One vector is turned by the same rotation once a tick. Each row is the vector after some number of ticks, and that number follows the row.
The counts run from 0 to 847.
[  3  -5  -5  -8 -13  -3 -13  13   2  18  -7  -9  10  -8 -11  -3   1  -9
   3  -5   5 -23  -1  -9  -4  -4  16   7   3  -1   0  -1   3  -1  -8  -7
   2] => 472
[  5 -11  -9  -9 -11   8   3  10   5   9  -8   0   3  -2 -10 -23   9  -6
   4   7  -8 -17  -4   4  -9  -4  12   6   0  10   1  -1   9  -9   2  11
  -1] => 626
[  3   5   5   5  -4  -1 -10   7   4  10  -3 -10  13  -8  -4 -14   3   8
  -5   6   7  -8  -7 -14  12  -9  15  -2  -7   9  11   8  -8 -14  -7  -8
   0] => 534
[  7   1  12  -6   0   8   2  -3   4  -1 -12  -9  12 -10   8  -9   0  -7
 -11   6  -5  -7  -5  -2   4 -14  15   8  -7  13   5  18  -5 -12   4  -2
   7] => 362
[ 10  18  -2   1   8  -8  -6   1   1   7  -8   3   7  -1  -8 -15   3   1
 -13   2  -3 -19  -4 -14   2  -5  -2  12   0  12 -11  -3  -7 -11 -12  -4
   0] => 239
[  9  -9  -5  -1  -6  11 -11  -5   8  10 -20 -13  16 -17 -10 -12   3   3
  -6  -3   1 -15  -2   2  -3   1   8   9  -2   6  -2  10  -4  -2  -7   0
   0] => 783
[  5   5   2  -5 -12  -5 -11   7  -5  12   5  -5   4   4  -6  -7  -1  -7
  -1   9  -4 -11  -1  -9  20  -8  19  -1 -10  15   6   7  -3 -13  -3  -8
  -6] => 697
[ -3  -4 -12  -3 -10   5  -9   0  10  12 -14  -3  10 -14  -8 -10   1   5
  -5  -6   8 -15 -12  -3  -3   2  20   6  -1   3   6   4   5 -16  -5   1
   0] => 793
[ 14  -5 -13  -4  -9  -5 -13   9  -2  16 -11   4   4  -1 -15 -13   3  -7
  -4   7  -8 -10  -1  -7   6   7   9   7  -1  15   6  -9   5  -7  -5  -2
  -2] => 437
[  2   9  11  -4  -2  -3  -2   4  -3   8   5   4   7   3  -5 -11   8  -4
   6  11 -11 -16   0  -3  11  -7   9   4 -15  16  -3   9   0 -16  -5  -7
 -16] => 707
[ 11  13   4  -2  -1  -5  -8   1   4   5 -12   4   9 -13  -9   6   6  -3
  -3   4   3 -17  -3 -21   9 -12   6   8  -7   6   3  -3   4  -8 -15 -10
  -6] => 729
[  5  10   3  -2   1  10   8 -10   4   1  -8  -6  16 -13  -2  -4   2  -1
  -2   0   5 -23  -7  -3  -3 -22  10   9  -4   5  -5  10  -7 -11  -6  -7
  -4] => 41
[ 10  15  11  -8  -5   3  -2  -2   5   1  -9  -4   5 -10  -2 -11  14   6
   0   3  -2  -2  -5 -11   2 -18  11   3  -6  15  -9  14   4   0   0   0
 -17] => 556
[ 13  12  15   6   0   1  -6   0   6  -4 -14  -4   9 -13  -3 -13  14   8
  -3   7   1 -12  -3 -14  -3 -12   1   6  -4  12  -6  10  -5  -2  -7  -1
  -2] => 559
[  9   3  11  -7  -5   7   3  -3   4   1 -10  -9   8  -8  10  -9   0  -7
  -8   5  -6  -7  -4  -2   7 -14  18   5 -10  13   7  19  -2 -10   9  -1
   3] => 361
[  2  12  -1 -14  -3  -1  -2   6   5  12  -5 -11   4  -8   6  -6  -4 -13
   1 -10  -7 -31  -2 -12   2   2   8   7  -3  -4   1   7   6  -5   5  -7
  -1] => 486
[ -1   4   2  -5   1  16   7  -2   6  -3  -3  -7   6  -9   3 -17   1  -4
  -6   9  -9 -19  -5  -1  13 -10  10   2  -8   7  10  11  -2 -17   3  10
   3] => 352
[  9  -2  -4 -11  -6  15   0   6   5   5 -15   4   6 -10  -6 -11   1  -8
   3  -1  -8 -22  -5   1  -8  -4   6  -1   0   5  13   3  15 -16   2   7
   5] => 629
[  0  -2  -5 -12 -10  -1  -7  13   8  10  -8 -13   8  -6  -3 -19   3  -1
  -7  -6   7  -8 -10 -11 -10  -9  22   4   6   6  -2   9   1  -1   1   3
   4] => 812
[  2  -3  -1  -8 -11   3  -9   6  -5  14   4   1  11  -2   0  -7  -4  -3
  -3   5   6 -15  -6  -5   9 -10  24   8 -14  12   6   1  -3 -12  -4  -7
   6] => 196
[  5   1   1 -14   2  19   3   3   0   6   2   3  11  -4   0 -11  -4  -7
   2   8  -7 -24  -3   1  10 -11   6   1 -16  11   7   6   0 -15  -4   1
   1] => 191
[  3   4  -5  -8  -2  16   8   2   0  11   5  -4  13  -8  -6 -20   3   4
   9   6  -3 -21  -9  -2   4 -13   9   1  -9   8   2   3  -2  -8   0  -2
 -14] => 29
[ 13   1   2  -9  -1  12   2  -2  -2  10  -6 -15  17 -15   4  -9  -3  -5
   3   2  -6 -17  -6  -3   4  -9  11   6  -8   8   4  13  -6   3   7 -13
  -7] => 22
[ 13  -2  -4  -1  -7   8   2  -7   4   1 -19   2   2  -9  -2 -13   7  -4
  -2   6 -16 -22  -5   3  -4   9   5   9  -4  11   7   6  10 -12   8   6
   3] => 611
[ -5  -2  -6 -12  -8   2  -9  14  -3   8  -1  -4  -1  -6  -1 -15   3 -10
  -2   9  -7 -21   0 -10  11   1  17  12  -5   5   7  -8   6  -1  -1  12
   8] => 161
[ 11  12   0   2   2   0 -12  -2  -5  -1 -14  12   1  -3 -11  -6   4  -1
 -12   7  -8 -21   1  -6   7  -1   0  11   0  15  -2  -6   2 -14 -12   7
   7] => 417
[  0  10   3  -9  -6   5  -4   9   8   8 -12 -10   4 -18  -1 -14  10   0
   9  -7  -9 -22  -5 -11  -5   3   6   1   2  -2   7   5  13  -2   5   3
  -9] => 307
[ 20   3   1  -3  -2   6 -11   0  -4   8 -16   6   5  -5  -9 -12   4  -4
  -1   4 -18 -22   4   2   2   9  -8   5  -5  15   1   2   5 -10  -3   0
  -1] => 433
[ -9   5   1  -2  -5   5 -10  11   5   2  -4  -7   5  -5  -7 -20   7   6
  -5  -1   7 -23  -8  -7  -7  -7  15   1   6   4  -4   7  -2 -10  -8  12
  10] => 820
[ 20   2   0   1   0   3 -13   3  -4   8 -18   4   6  -6 -11 -11   2  -4
  -3   5 -14 -21   3  -2   2  10  -6   7  -3  14   5  -2   4 -10  -6  -3
   4] => 434
[  7   4  -1  -5 -10   0  -1   4   8   7   2 -10   5  -5  -4 -11   5   1
  -2   8   3  -4  -9 -15  16 -16  20  -3  -8  13   4  15  -3  -6   1  -4
 -13] => 537
[  1  -3   3 -11 -18  -6  -8   8   4   3 -11  -4  -3  -5  -6  -4  15 -14
   2   6  -5 -13   0  -7  -1  -5  23  10   1   8  -4   7  14   3   1   9
  -3] => 135
[ 13  13   2  -5  -4  -3   2   4   9   5  -2   5   2  -6  -7  -6   9  -5
   6  10  -5 -21  -2 -20  11 -11   0   0 -14   8   2   0   8  -6  -5  -6
 -14] => 726
[  0  10  -1 -12   4  10  -9   2   2   8  -6 -19  11 -14  -2  -4  -8  -7
  -6  -7  -2 -20  -1  -8  16  -8   8   1   2  -1   5  11  -6  -6  -6  -3
   0] => 505
[ 12   6   0  12  -9  -2 -13  -1   5   3 -17  -4   2  -7 -14 -15   8   6
 -10   5  -4 -12   0  -8   7   3   5   0   4  10  12   3   0 -20  -4   4
   4] => 96
[  8   8   9   8  -3  -4  -5   6   7   1  -9  -3   6  -9  -8 -20  17  10
  -6  12   4 -11  -6 -18  -2 -11   7   8  -3  12  -5   0  -5  -2 -10   2
  -1] => 561
[ -2  -6  -3  -1  -1   2   2   0  12   3 -17  -8  12 -10  -3 -14   5  -2
  -8  -2   3 -19 -11  -1 -14  -4  14  12   1   4  -7  13  -4 -11  -5   1
   4] => 801
[ -2   1 -15 -13  -1   4  -6  10  -5  13   4  -7   6 -10  -6 -11  -2  -6
   2   8  -8 -20  -9 -11  17   1  15   6  -2   7   7  -5   2   4  -1   0
  -7] => 1
[  7 -10  -1  -4  -1  -4  -4   8   4  12 -15  -4  15  -7 -11  -8   6 -13
   1   1  -6 -24  -1   1 -13   1   4  14   0   5  -6   2  -1  -5 -10  -7
   0] => 462
